In the data rows, 128 means zero.
The table, row by row:
[108 113 107 120  87 120 154 110  98 157 141 143 151 116 117 130 109 136
  85]
[127  92 110 114 125 144 153 106  97 146 148 142 130  95 101 131 123  96
 113]
[ 66  94 200 192  24  13 207 129  89 163  37  74 181 204 171 173 152 249
 132]
[129  87 107 112 137 139 154 103  96 150 147 143 126  95  98 134 121  97
 115]
[111 163 159 154 100  79 118 150 145 119  88 102 138 178 165 131 138 181
 137]
[118 159 162 163 100  91 116 157 153 117  84 103 139 175 161 130 136 180
 142]
[176 210 128 111 219 186  31 173 213  56 149 135  74 139 143  99 144  85
 180]
[112 113 107 120  88 111 158 108  99 157 143 140 153 110 117 129 103 132
  83]
[181 204 131 114 220 186  29 173 214  58 147 134  73 137 150  99 140  87
 182]
[113 162 161 153  99  88 122 155 150 118  87  98 134 178 168 130 142 184
 146]
[127 139 165 153 142 113 118 150 146 109  92 102 116 160 146 133 152 152
 166]
[132 135 162 149 138 113 114 147 151 106  94 102 113 161 147 132 151 151
 170]
[175 163  73  68 206 217  68 129 160  98 203 170  89  71  98  98 107  41
 120]
[184 198 130 112 214 183  24 174 214  56 148 135  76 141 145  96 144  86
 178]
[ 57  43 138 158  14  44 246  86  34 209  87 111 194 134 122 172 121 203
  76]
[ 64  46 139 159  12  44 248  82  35 205  88 111 190 133 121 171 118 202
  76]
[108 114 106 124  92 115 156 113  97 154 142 137 153 114 116 127 105 135
  83]
[127  88 112 115 133 144 155  98  96 149 149 141 136  93 100 135 120 101
 116]
[134  92 111 112 131 143 156 102  93 145 148 144 132  95  99 134 123  96
 113]
[180 204 128 111 218 187  30 176 212  58 145 136  76 140 141  95 140  89
 179]
[ 63  89 199 195  23  20 206 129  86 167  31  74 177 201 168 166 152 250
 134]
[178 202 129 111 219 183  26 174 215  59 145 133  75 140 143  99 142  88
 179]
[174 155  78  70 206 216  64 127 162  95 198 169  87  72  97  95 107  33
 123]
[184 206 128 110 217 187  27 176 214  60 144 132  75 140 138  93 140  87
 180]
[176 157  77  76 206 219  68 131 161 100 198 169  89  71  96  97 107  34
 125]
[178 158  70  74 204 217  65 126 161  98 201 174  91  76  99 101 114  35
 127]
[113 158 157 158 101  84 121 150 145 120  89 102 138 179 167 127 140 186
 145]
[135 134 168 147 143 113 116 147 150 112  94 104 119 165 150 135 151 147
 169]
[109 115 113 117  92 117 158 115  98 154 144 137 154 116 116 133 108 134
  88]
[179 206 127 108 218 180  31 175 213  62 143 131  75 140 142  94 141  86
 181]
[180 161  75  76 204 214  69 129 159  96 198 168  87  74  96 100 112  38
 126]
[180 159  76  76 206 216  71 127 157  95 200 167  89  76  96  97 108  37
 125]
[126  91 109 117 130 143 157 100  98 148 148 142 132  94 105 138 118 100
 111]
[182 202 130 110 217 180  27 174 216  61 144 135  75 142 142  96 139  88
 179]
[109 112 110 123  95 112 157 108  99 154 144 135 153 110 117 131 108 137
  86]
[176 161  72  73 208 219  67 129 164  98 200 170  89  71  97  98 109  38
 120]
[126  90 111 119 132 143 156 100  99 148 147 144 129  94 102 138 123  99
 116]
[128  92 109 116 133 143 153 104  99 152 148 143 135  95 102 138 121 101
 113]
[107 114 108 122  89 118 161 112  98 157 139 139 154 109 116 133 106 139
  85]
[181 159  78  73 206 218  66 131 160 100 201 170  89  76 100 100 110  37
 123]
[179 159  80  72 208 215  69 129 160  95 197 170  89  76  99 101 111  38
 123]
[125  88 112 115 131 140 153 103  94 153 152 141 127  95 103 138 124 102
 113]
[ 68  91 195 200  26  12 205 133  86 167  38  72 179 202 168 164 146 249
 129]
[129  89 111 117 127 142 159  98  97 151 149 144 134  92 104 134 121 100
 115]
[107 110 111 123  93 120 156 112  95 155 138 140 157 106 118 133 109 133
  83]
[129 135 161 147 141 111 113 151 150 107  92 104 116 161 149 135 155 149
 173]
[132 132 165 148 142 113 114 147 149 111  96 106 115 161 144 129 153 153
 167]
[ 59  85 198 198  22  12 208 131  87 166  36  76 178 196 174 165 151 251
 130]
[186 203 128 111 217 188  27 175 211  53 143 130  74 143 147  99 139  88
 183]
[ 62  46 143 165  12  43 244  81  34 201  87 115 191 134 124 169 117 195
  74]
[108 112 108 127  90 115 160 110  95 159 143 140 155 108 118 134 104 138
  84]
[178 160  75  72 205 216  70 133 159  98 201 171  85  74  94  97 106  33
 127]
[102 114 110 123  93 116 161 113 100 155 141 141 156 111 120 130 107 133
  86]
[183 202 130 107 215 186  29 174 213  58 145 130  76 142 147 103 140  88
 184]
[132 135 165 153 137 113 118 148 148 109  91 104 115 160 148 136 152 152
 168]
[112 112 105 124  94 117 157 107  98 156 140 140 153 113 116 132 105 134
  84]
[178 158  79  76 204 213  70 129 158  97 197 166  85  75  97  99 113  37
 122]
[179 201 132 109 214 177  25 172 212  57 141 130  71 136 145  98 141  87
 181]
[110 159 161 155 104  90 118 150 154 118  83 100 142 174 160 131 141 184
 142]
[105 113 110 123  90 112 157 106  98 157 143 138 156 112 115 131 106 134
  82]
[107 114 109 126  95 115 156 111  95 151 146 142 151 109 117 129 110 132
  87]
[111 112 107 121  87 120 157 108  99 153 143 140 154 114 119 130 108 128
  84]
[129 133 161 150 137 112 121 147 151 111  91 101 119 162 151 136 150 151
 168]
[ 57  44 145 163  12  43 247  87  35 204  87 111 196 132 120 164 117 198
  75]
[ 51  44 144 159  16  47 244  83  39 206  85 110 195 134 122 168 119 201
  78]
[110 159 161 157 101  85 120 156 150 117  87 102 137 177 163 128 142 181
 142]
[128  85 112 114 131 144 155 105  94 147 150 140 133  96 102 137 122 103
 113]
[180 203 128 109 219 184  26 171 216  57 145 131  73 140 142  96 140  88
 182]
[129  93 115 112 128 143 153 100  96 148 150 141 132 101 101 133 125  96
 110]
[131 134 164 152 142 115 116 151 147 107  91 106 113 162 151 135 156 152
 172]
[135 133 162 150 140 111 117 148 151 109  90 106 115 161 152 130 154 154
 169]
[184 204 123 112 216 187  24 173 215  60 146 129  76 141 142  94 146  91
 180]
[ 65  87 196 200  24  11 207 130  87 166  37  74 180 204 170 167 152 244
 133]
[106 112 109 122  88 115 158 111 101 156 143 135 154 111 117 127 110 136
  87]
[181 210 126 110 214 184  29 176 213  54 143 130  71 138 147  99 141  88
 181]
[107 113 110 121  93 117 162 108  98 158 142 139 152 107 121 131 109 134
  84]
[108 117 112 119  93 115 158 107  97 154 144 137 154 114 121 132 108 133
  88]
[182 202 133 110 218 184  30 175 210  59 149 132  72 139 145  96 142  89
 179]
[108 160 164 156 105  88 114 155 150 115  89 103 139 176 164 130 141 184
 144]
[ 61  44 140 166  11  47 244  86  32 208  88 110 195 132 125 171 122 195
  77]
[183 159  76  73 207 214  69 130 156 102 199 172  88  72  95  98 107  33
 121]
[130  89 110 118 131 144 155 103  96 148 151 143 128  97 100 139 122 100
 113]
[125  91 113 112 130 142 158 105  97 147 146 145 131  90 102 137 120 101
 116]
[107 160 163 158  99  89 121 156 147 116  83 108 136 178 168 130 142 187
 142]
[133  93 109 115 127 145 155 103  96 147 148 144 127  90 101 135 122 105
 116]
[ 63  90 195 197  23  13 206 126  89 169  36  72 181 201 167 168 151 250
 133]
[ 63  89 196 196  26  14 203 129  84 165  33  69 176 204 166 168 151 246
 131]
[124  91 109 111 130 140 159  96  99 153 147 145 134  98  99 132 122 102
 116]
[178 159  73  72 204 215  69 129 163  99 205 168  89  72  96  98 113  38
 122]
[134 133 161 151 141 110 115 149 153 109  91 100 114 161 146 135 151 156
 173]
[109 158 161 160 100  85 118 151 147 112  84 102 137 178 167 127 141 182
 142]
[180 202 123 112 219 187  28 174 217  62 142 133  75 144 143  97 142  86
 182]
[129  90 110 112 132 142 156 101  98 147 151 140 134  92  99 138 120 100
 114]
[111 111 103 124  93 116 157 108  95 162 144 136 157 115 117 132 112 132
  89]
[185 208 131 107 214 182  27 176 217  60 144 134  74 143 146  96 142  89
 180]
[ 61  46 146 168  12  45 247  83  32 207  87 112 199 132 117 169 122 203
  76]
[110 110 106 120  92 111 157 109  96 156 143 140 151 111 122 135 111 131
  85]
[129  88 107 115 127 143 157 104  95 150 146 147 131  94 101 136 123 100
 114]
[131  92 108 113 129 144 153  99  94 145 147 137 133  92 103 134 118 102
 112]
[180 201 129 109 216 182  28 175 214  61 143 131  75 142 142  95 137  88
 182]
[129  90 111 115 125 144 157 101  97 149 147 145 131  95 101 137 123  99
 116]
[182 166  75  76 206 217  69 133 160 100 200 171  92  73  98  94 108  34
 126]
[128 134 164 153 141 113 118 151 150 109  92 107 116 164 147 133 152 152
 166]
[132 135 164 155 142 112 107 144 154 110  91 101 115 163 144 130 152 151
 169]
[127  87 109 116 124 144 154 103  95 149 149 147 132  96  99 134 123 103
 114]
[179 163  77  73 206 213  65 128 161  99 199 166  91  71  98  97 106  36
 127]
[180 205 130 109 218 188  25 175 211  60 140 133  79 142 148  98 140  86
 180]
[132 134 166 147 140 112 115 147 147 112  96 107 114 162 146 138 152 154
 169]
[ 60  48 140 161  10  42 244  84  32 203  90 111 193 132 121 163 118 196
  73]
[178 158  75  75 209 218  63 133 158  97 197 170  88  74 101  97 112  36
 124]
[126  88 114 114 131 143 159 103  96 151 151 145 131  96 104 136 122 103
 111]
[181 207 128 113 219 183  25 173 210  55 144 133  77 140 147  96 143  84
 181]
[ 64  92 192 202  21  12 211 124  87 168  34  71 176 199 171 164 153 251
 131]
[182 205 131 110 216 187  26 173 216  57 148 131  76 139 140  95 144  86
 182]
[176 160  75  74 207 214  66 127 158  98 200 171  87  76  95  97 109  39
 125]
[ 62  46 142 161  12  42 243  84  38 208  91 114 193 132 121 169 124 199
  74]
[129  93 108 116 132 142 157 104  94 152 146 147 135  95 104 133 122  99
 109]
[ 61  93 193 200  26  11 202 129  90 170  32  72 179 199 168 162 151 250
 135]
[ 60  43 147 164   8  45 246  80  35 208  89 108 196 138 125 166 117 195
  76]
[130  90 113 119 129 145 156  99  96 149 147 146 132  98 100 139 121 102
 112]
[128  89 110 118 131 144 157 102  98 149 149 141 132  92  99 136 121 102
 115]
[124  95 109 119 130 145 153  97  95 151 149 140 133  95  96 134 122 101
 110]
[134 132 164 149 143 112 117 149 152 109  93 106 116 161 150 132 155 150
 171]
[106 111 106 120  89 116 158 109  95 158 142 140 152 113 118 129 105 136
  83]
[ 65  91 197 200  21  10 205 126  89 166  32  72 180 199 171 166 154 247
 131]
[183 204 129 110 215 182  26 172 211  57 144 134  77 139 140  95 139  87
 183]
[129  91 109 117 128 142 158 103  94 149 145 141 129  94 100 136 121  98
 111]
[ 60  90 195 195  22  11 202 125  89 170  30  74 181 199 170 165 149 251
 131]
[ 62  88 194 195  27  12 206 129  88 165  36  71 178 199 170 164 150 248
 134]
[ 61  93 197 200  25  15 203 123  91 166  39  71 178 199 172 170 150 245
 136]
[128  88 111 118 131 145 160 100  94 146 148 142 128  99 103 132 118 100
 112]
[108 112 108 125  92 111 157 102 100 160 137 138 155 116 120 133 104 134
  84]
[180 163  75  74 205 221  70 128 163  97 198 169  89  68  97  97 107  34
 125]
[179 158  76  72 205 220  67 128 157  96 200 168  89  70 101  97 112  40
 129]
[131 135 162 149 140 113 116 145 149 111  90 106 117 159 144 136 153 157
 170]
[134 135 164 148 142 114 115 148 152 110  92 106 117 160 149 136 151 150
 167]
[126  87 111 116 131 146 156  99  99 150 145 140 135  95 103 139 123 100
 113]
[134 131 164 145 142 112 118 144 148 106  92 104 116 162 148 132 149 152
 170]
[ 58  43 141 162  14  46 247  78  33 209  89 110 194 134 123 167 117 197
  75]
[180 163  77  78 205 219  68 132 165  99 201 171  85  74  98  98 113  37
 121]
[181 160  77  76 206 214  67 129 161  98 200 167  90  71 100  98 111  33
 126]
[107 156 159 155  97  86 121 157 154 116  85 101 140 179 167 129 142 185
 145]
[ 62  94 194 196  23  14 206 127  84 169  34  75 178 201 173 166 148 245
 133]
[111 159 156 159  96  88 122 156 151 115  85 102 135 178 165 131 139 185
 144]
[111 160 160 157 103  85 121 156 148 114  88 102 138 177 166 129 139 185
 143]
[ 60  45 138 160  11  39 245  80  31 201  87 111 196 138 120 167 120 199
  76]
[179 159  78  79 208 213  69 127 161  98 202 173  91  74  99  97 108  34
 123]
[183 203 130 106 219 184  27 175 213  56 146 136  73 140 144  96 140  87
 182]
[ 58  45 144 165  11  46 249  83  31 202  91 109 195 136 126 166 116 199
  76]
[ 66  84 197 198  27  16 207 127  83 170  36  74 180 201 169 168 153 248
 134]
[176 160  73  79 208 219  66 132 158 100 200 171  89  74  95 100 112  38
 119]
[ 62  90 192 200  24  13 203 122  85 168  31  69 183 200 173 166 153 249
 131]
[ 61  45 148 167  14  44 247  87  38 205  89 113 194 135 126 163 122 192
  75]
[179 160  76  72 207 218  70 125 161  96 201 170  90  70 100  97 107  38
 127]
[ 65  89 198 195  22  10 209 128  88 169  36  73 180 197 173 163 153 248
 134]
[178 162  79  77 211 210  69 127 163  99 200 166  90  74  98  98 107  34
 118]
[105 112 109 120  86 118 158 112  98 155 138 141 152 109 118 132 108 132
  86]
[130  88 108 112 128 146 157 101 100 148 149 143 129  99 103 133 125 100
 111]
[131  89 110 116 131 143 155 108  94 145 152 135 129  99 102 137 118 102
 111]
[181 204 128 106 218 182  24 172 212  64 144 130  77 137 145 100 145  89
 182]
[181 165  75  72 203 216  70 125 157 101 203 165  89  71  93  95 112  36
 125]
[ 60  47 143 164  13  42 245  85  34 206  89 110 199 139 120 169 120 200
  73]
[129  87 109 117 133 143 159  99  93 152 147 146 129  93 106 136 126 100
 113]
[112 161 157 154  99  86 116 155 157 112  87  99 140 180 165 127 142 183
 141]
[113 113 109 120  89 116 154 109  99 159 141 139 154 114 120 132 106 133
  84]
[ 70  43 143 165  12  46 243  79  36 203  94 113 195 133 124 167 124 199
  76]
[128 130 162 155 141 109 117 145 153 106  92 102 116 165 150 135 150 151
 167]
[ 61  45 142 160  14  46 242  83  34 206  90 107 192 134 126 167 121 198
  75]
[129 135 163 150 143 111 116 147 155 106  91 104 116 162 147 137 155 155
 167]
[109 158 163 154 101  83 116 152 149 116  86 101 135 177 162 130 139 187
 142]
[111 112 108 123  88 115 159 109  97 156 142 136 155 111 119 131 110 132
  86]
[108 111 110 123  90 120 159 107  97 156 143 139 149 110 117 129 109 134
  88]
[178 162  81  73 208 213  70 129 159  97 198 172  89  69  95 100 108  37
 125]
[108 116 105 117  95 114 159 109 100 157 141 137 151 112 117 124 112 135
  82]
[179 161  76  78 212 216  64 132 159  95 198 166  92  72  93 102 106  37
 125]
[131 135 162 145 140 112 113 148 148 112  90 108 112 158 145 137 154 149
 176]
[109 161 162 160 104  83 115 152 148 119  86 104 136 182 166 130 135 186
 146]
[180 158  80  73 208 218  68 131 161  97 199 169  92  75  99 102 107  36
 116]
[174 158  81  72 206 214  70 126 158  97 201 172  88  75  94  97 105  35
 120]
[108 116 108 128  89 119 158 110  97 159 144 141 155 110 115 130 108 136
  92]
[179 206 131 110 218 188  31 171 218  58 141 130  69 141 143  91 138  89
 185]
[178 201 123 110 219 184  29 173 207  57 142 128  78 140 144  91 142  89
 185]
[131 133 161 151 137 114 110 146 153 108  91 102 114 160 149 131 153 152
 169]
[125  90 108 112 127 142 160 102  90 152 148 146 128  98  99 140 124 100
 114]
[132 135 161 151 140 112 116 149 149 105  92 106 117 166 146 135 157 152
 172]
[175 161  76  79 209 215  69 131 161  98 198 172  89  74 100  97 110  36
 123]
[171 159  74  77 210 215  69 130 161 105 197 170  86  71  97  98 107  37
 126]
[111 117 105 122  89 117 156 111  94 156 144 140 153 111 117 132 109 134
  85]
[ 61  88 200 195  27  14 203 128  86 166  38  73 176 200 170 165 152 252
 133]
[177 158  80  76 207 218  67 129 156  99 203 174  87  76  96  98 106  37
 122]
[114 156 159 156 100  79 119 158 151 119  92  99 139 180 171 130 136 182
 146]
[133 137 163 152 138 110 115 146 149 108  93 103 117 161 150 131 154 152
 167]
[106 114 112 126  92 113 162 103  95 162 143 140 149 111 118 126 105 132
  87]
[176 160  77  75 210 218  66 131 160  95 202 171  88  75  95  99 109  37
 124]
[130 136 160 150 137 112 114 147 150 109  90 101 118 165 148 133 156 151
 168]
[107 156 161 155  99  85 117 156 149 120  90 102 136 178 166 130 137 184
 147]
Each row is made from 3 hidden switches, each on (1) or off (0), listed from the one that spreads the rows most. In the first row of the table, all of them are off.
Rows drawn again from the table, each followed by whether each switch is on (1) or off (0), in that order:
[181 207 128 113 219 183  25 173 210  55 144 133  77 140 147  96 143  84
 181] --> 1 0 1
[132 134 166 147 140 112 115 147 147 112  96 107 114 162 146 138 152 154
 169] --> 1 1 1
[ 61  45 142 160  14  46 242  83  34 206  90 107 192 134 126 167 121 198
  75] --> 0 1 0
[181 159  78  73 206 218  66 131 160 100 201 170  89  76 100 100 110  37
 123] --> 1 0 0
[111 117 105 122  89 117 156 111  94 156 144 140 153 111 117 132 109 134
  85] --> 0 0 0
[184 204 123 112 216 187  24 173 215  60 146 129  76 141 142  94 146  91
 180] --> 1 0 1
[132 135 162 149 138 113 114 147 151 106  94 102 113 161 147 132 151 151
 170] --> 1 1 1
[ 63  90 195 197  23  13 206 126  89 169  36  72 181 201 167 168 151 250
 133] --> 0 1 1
[175 163  73  68 206 217  68 129 160  98 203 170  89  71  98  98 107  41
 120] --> 1 0 0
[108 160 164 156 105  88 114 155 150 115  89 103 139 176 164 130 141 184
 144] --> 0 0 1
[129  89 111 117 127 142 159  98  97 151 149 144 134  92 104 134 121 100
 115] --> 1 1 0
[129  90 110 112 132 142 156 101  98 147 151 140 134  92  99 138 120 100
 114] --> 1 1 0
[130  90 113 119 129 145 156  99  96 149 147 146 132  98 100 139 121 102
 112] --> 1 1 0
[ 60  45 138 160  11  39 245  80  31 201  87 111 196 138 120 167 120 199
  76] --> 0 1 0
[179 161  76  78 212 216  64 132 159  95 198 166  92  72  93 102 106  37
 125] --> 1 0 0
[110 110 106 120  92 111 157 109  96 156 143 140 151 111 122 135 111 131
  85] --> 0 0 0
[183 202 130 107 215 186  29 174 213  58 145 130  76 142 147 103 140  88
 184] --> 1 0 1
[178 160  75  72 205 216  70 133 159  98 201 171  85  74  94  97 106  33
 127] --> 1 0 0
[ 59  85 198 198  22  12 208 131  87 166  36  76 178 196 174 165 151 251
 130] --> 0 1 1
[178 158  79  76 204 213  70 129 158  97 197 166  85  75  97  99 113  37
 122] --> 1 0 0
[109 158 163 154 101  83 116 152 149 116  86 101 135 177 162 130 139 187
 142] --> 0 0 1
[ 62  90 192 200  24  13 203 122  85 168  31  69 183 200 173 166 153 249
 131] --> 0 1 1
[178 202 129 111 219 183  26 174 215  59 145 133  75 140 143  99 142  88
 179] --> 1 0 1
[131 135 162 149 140 113 116 145 149 111  90 106 117 159 144 136 153 157
 170] --> 1 1 1
[112 161 157 154  99  86 116 155 157 112  87  99 140 180 165 127 142 183
 141] --> 0 0 1
[129  93 108 116 132 142 157 104  94 152 146 147 135  95 104 133 122  99
 109] --> 1 1 0
[108 116 108 128  89 119 158 110  97 159 144 141 155 110 115 130 108 136
  92] --> 0 0 0
[127  88 112 115 133 144 155  98  96 149 149 141 136  93 100 135 120 101
 116] --> 1 1 0
[112 113 107 120  88 111 158 108  99 157 143 140 153 110 117 129 103 132
  83] --> 0 0 0
[ 63  89 196 196  26  14 203 129  84 165  33  69 176 204 166 168 151 246
 131] --> 0 1 1
[182 202 130 110 217 180  27 174 216  61 144 135  75 142 142  96 139  88
 179] --> 1 0 1
[129  90 111 115 125 144 157 101  97 149 147 145 131  95 101 137 123  99
 116] --> 1 1 0
[134 135 164 148 142 114 115 148 152 110  92 106 117 160 149 136 151 150
 167] --> 1 1 1
[131  89 110 116 131 143 155 108  94 145 152 135 129  99 102 137 118 102
 111] --> 1 1 0
[ 66  94 200 192  24  13 207 129  89 163  37  74 181 204 171 173 152 249
 132] --> 0 1 1
[132 135 164 155 142 112 107 144 154 110  91 101 115 163 144 130 152 151
 169] --> 1 1 1
[ 58  43 141 162  14  46 247  78  33 209  89 110 194 134 123 167 117 197
  75] --> 0 1 0
[111 160 160 157 103  85 121 156 148 114  88 102 138 177 166 129 139 185
 143] --> 0 0 1
[134  92 111 112 131 143 156 102  93 145 148 144 132  95  99 134 123  96
 113] --> 1 1 0
[178 158  75  75 209 218  63 133 158  97 197 170  88  74 101  97 112  36
 124] --> 1 0 0
[176 210 128 111 219 186  31 173 213  56 149 135  74 139 143  99 144  85
 180] --> 1 0 1
[109 161 162 160 104  83 115 152 148 119  86 104 136 182 166 130 135 186
 146] --> 0 0 1
[129 135 161 147 141 111 113 151 150 107  92 104 116 161 149 135 155 149
 173] --> 1 1 1
[131 134 164 152 142 115 116 151 147 107  91 106 113 162 151 135 156 152
 172] --> 1 1 1
[ 65  89 198 195  22  10 209 128  88 169  36  73 180 197 173 163 153 248
 134] --> 0 1 1
[111 159 156 159  96  88 122 156 151 115  85 102 135 178 165 131 139 185
 144] --> 0 0 1
[174 155  78  70 206 216  64 127 162  95 198 169  87  72  97  95 107  33
 123] --> 1 0 0
[178 201 123 110 219 184  29 173 207  57 142 128  78 140 144  91 142  89
 185] --> 1 0 1
[ 70  43 143 165  12  46 243  79  36 203  94 113 195 133 124 167 124 199
  76] --> 0 1 0
[ 64  46 139 159  12  44 248  82  35 205  88 111 190 133 121 171 118 202
  76] --> 0 1 0
[129  88 107 115 127 143 157 104  95 150 146 147 131  94 101 136 123 100
 114] --> 1 1 0
[129 133 161 150 137 112 121 147 151 111  91 101 119 162 151 136 150 151
 168] --> 1 1 1
[179 163  77  73 206 213  65 128 161  99 199 166  91  71  98  97 106  36
 127] --> 1 0 0
[106 112 109 122  88 115 158 111 101 156 143 135 154 111 117 127 110 136
  87] --> 0 0 0
[111 112 108 123  88 115 159 109  97 156 142 136 155 111 119 131 110 132
  86] --> 0 0 0
[180 161  75  76 204 214  69 129 159  96 198 168  87  74  96 100 112  38
 126] --> 1 0 0
[109 112 110 123  95 112 157 108  99 154 144 135 153 110 117 131 108 137
  86] --> 0 0 0
[129  87 107 112 137 139 154 103  96 150 147 143 126  95  98 134 121  97
 115] --> 1 1 0
[179 160  76  72 207 218  70 125 161  96 201 170  90  70 100  97 107  38
 127] --> 1 0 0
[181 210 126 110 214 184  29 176 213  54 143 130  71 138 147  99 141  88
 181] --> 1 0 1
[176 160  77  75 210 218  66 131 160  95 202 171  88  75  95  99 109  37
 124] --> 1 0 0
[127 139 165 153 142 113 118 150 146 109  92 102 116 160 146 133 152 152
 166] --> 1 1 1
[107 113 110 121  93 117 162 108  98 158 142 139 152 107 121 131 109 134
  84] --> 0 0 0
[181 204 128 106 218 182  24 172 212  64 144 130  77 137 145 100 145  89
 182] --> 1 0 1
[111 112 107 121  87 120 157 108  99 153 143 140 154 114 119 130 108 128
  84] --> 0 0 0
[129  93 115 112 128 143 153 100  96 148 150 141 132 101 101 133 125  96
 110] --> 1 1 0
[179 158  76  72 205 220  67 128 157  96 200 168  89  70 101  97 112  40
 129] --> 1 0 0
[105 112 109 120  86 118 158 112  98 155 138 141 152 109 118 132 108 132
  86] --> 0 0 0
[ 63  89 199 195  23  20 206 129  86 167  31  74 177 201 168 166 152 250
 134] --> 0 1 1
[ 51  44 144 159  16  47 244  83  39 206  85 110 195 134 122 168 119 201
  78] --> 0 1 0
[130  89 110 118 131 144 155 103  96 148 151 143 128  97 100 139 122 100
 113] --> 1 1 0
[175 161  76  79 209 215  69 131 161  98 198 172  89  74 100  97 110  36
 123] --> 1 0 0
[125  90 108 112 127 142 160 102  90 152 148 146 128  98  99 140 124 100
 114] --> 1 1 0
[ 57  44 145 163  12  43 247  87  35 204  87 111 196 132 120 164 117 198
  75] --> 0 1 0
[110 159 161 157 101  85 120 156 150 117  87 102 137 177 163 128 142 181
 142] --> 0 0 1
[129  91 109 117 128 142 158 103  94 149 145 141 129  94 100 136 121  98
 111] --> 1 1 0
[183 159  76  73 207 214  69 130 156 102 199 172  88  72  95  98 107  33
 121] --> 1 0 0
[131 133 161 151 137 114 110 146 153 108  91 102 114 160 149 131 153 152
 169] --> 1 1 1
[107 156 159 155  97  86 121 157 154 116  85 101 140 179 167 129 142 185
 145] --> 0 0 1
[135 133 162 150 140 111 117 148 151 109  90 106 115 161 152 130 154 154
 169] --> 1 1 1
[ 61  93 197 200  25  15 203 123  91 166  39  71 178 199 172 170 150 245
 136] --> 0 1 1
[180 205 130 109 218 188  25 175 211  60 140 133  79 142 148  98 140  86
 180] --> 1 0 1
[176 157  77  76 206 219  68 131 161 100 198 169  89  71  96  97 107  34
 125] --> 1 0 0
[134 132 164 149 143 112 117 149 152 109  93 106 116 161 150 132 155 150
 171] --> 1 1 1
[124  91 109 111 130 140 159  96  99 153 147 145 134  98  99 132 122 102
 116] --> 1 1 0
[108 113 107 120  87 120 154 110  98 157 141 143 151 116 117 130 109 136
  85] --> 0 0 0
[182 202 133 110 218 184  30 175 210  59 149 132  72 139 145  96 142  89
 179] --> 1 0 1
[111 163 159 154 100  79 118 150 145 119  88 102 138 178 165 131 138 181
 137] --> 0 0 1
[118 159 162 163 100  91 116 157 153 117  84 103 139 175 161 130 136 180
 142] --> 0 0 1
[ 60  90 195 195  22  11 202 125  89 170  30  74 181 199 170 165 149 251
 131] --> 0 1 1
[107 110 111 123  93 120 156 112  95 155 138 140 157 106 118 133 109 133
  83] --> 0 0 0
[134 133 161 151 141 110 115 149 153 109  91 100 114 161 146 135 151 156
 173] --> 1 1 1
[ 61  44 140 166  11  47 244  86  32 208  88 110 195 132 125 171 122 195
  77] --> 0 1 0
[179 201 132 109 214 177  25 172 212  57 141 130  71 136 145  98 141  87
 181] --> 1 0 1
[128  85 112 114 131 144 155 105  94 147 150 140 133  96 102 137 122 103
 113] --> 1 1 0
[180 159  76  76 206 216  71 127 157  95 200 167  89  76  96  97 108  37
 125] --> 1 0 0
[178 158  70  74 204 217  65 126 161  98 201 174  91  76  99 101 114  35
 127] --> 1 0 0
[134 131 164 145 142 112 118 144 148 106  92 104 116 162 148 132 149 152
 170] --> 1 1 1
[171 159  74  77 210 215  69 130 161 105 197 170  86  71  97  98 107  37
 126] --> 1 0 0
[130  88 108 112 128 146 157 101 100 148 149 143 129  99 103 133 125 100
 111] --> 1 1 0
[180 158  80  73 208 218  68 131 161  97 199 169  92  75  99 102 107  36
 116] --> 1 0 0
[132 135 161 151 140 112 116 149 149 105  92 106 117 166 146 135 157 152
 172] --> 1 1 1
[131  92 108 113 129 144 153  99  94 145 147 137 133  92 103 134 118 102
 112] --> 1 1 0
[ 60  43 147 164   8  45 246  80  35 208  89 108 196 138 125 166 117 195
  76] --> 0 1 0
[ 66  84 197 198  27  16 207 127  83 170  36  74 180 201 169 168 153 248
 134] --> 0 1 1
[107 114 108 122  89 118 161 112  98 157 139 139 154 109 116 133 106 139
  85] --> 0 0 0
[176 161  72  73 208 219  67 129 164  98 200 170  89  71  97  98 109  38
 120] --> 1 0 0
[126  91 109 117 130 143 157 100  98 148 148 142 132  94 105 138 118 100
 111] --> 1 1 0
[133 137 163 152 138 110 115 146 149 108  93 103 117 161 150 131 154 152
 167] --> 1 1 1
[183 204 129 110 215 182  26 172 211  57 144 134  77 139 140  95 139  87
 183] --> 1 0 1
[ 60  48 140 161  10  42 244  84  32 203  90 111 193 132 121 163 118 196
  73] --> 0 1 0
[129 135 163 150 143 111 116 147 155 106  91 104 116 162 147 137 155 155
 167] --> 1 1 1
[ 68  91 195 200  26  12 205 133  86 167  38  72 179 202 168 164 146 249
 129] --> 0 1 1
[ 61  46 146 168  12  45 247  83  32 207  87 112 199 132 117 169 122 203
  76] --> 0 1 0
[186 203 128 111 217 188  27 175 211  53 143 130  74 143 147  99 139  88
 183] --> 1 0 1
[176 160  75  74 207 214  66 127 158  98 200 171  87  76  95  97 109  39
 125] --> 1 0 0
[180 203 128 109 219 184  26 171 216  57 145 131  73 140 142  96 140  88
 182] --> 1 0 1
[112 112 105 124  94 117 157 107  98 156 140 140 153 113 116 132 105 134
  84] --> 0 0 0
[185 208 131 107 214 182  27 176 217  60 144 134  74 143 146  96 142  89
 180] --> 1 0 1
[126  88 114 114 131 143 159 103  96 151 151 145 131  96 104 136 122 103
 111] --> 1 1 0
[113 113 109 120  89 116 154 109  99 159 141 139 154 114 120 132 106 133
  84] --> 0 0 0
[102 114 110 123  93 116 161 113 100 155 141 141 156 111 120 130 107 133
  86] --> 0 0 0
[178 162  81  73 208 213  70 129 159  97 198 172  89  69  95 100 108  37
 125] --> 1 0 0
[ 62  46 142 161  12  42 243  84  38 208  91 114 193 132 121 169 124 199
  74] --> 0 1 0
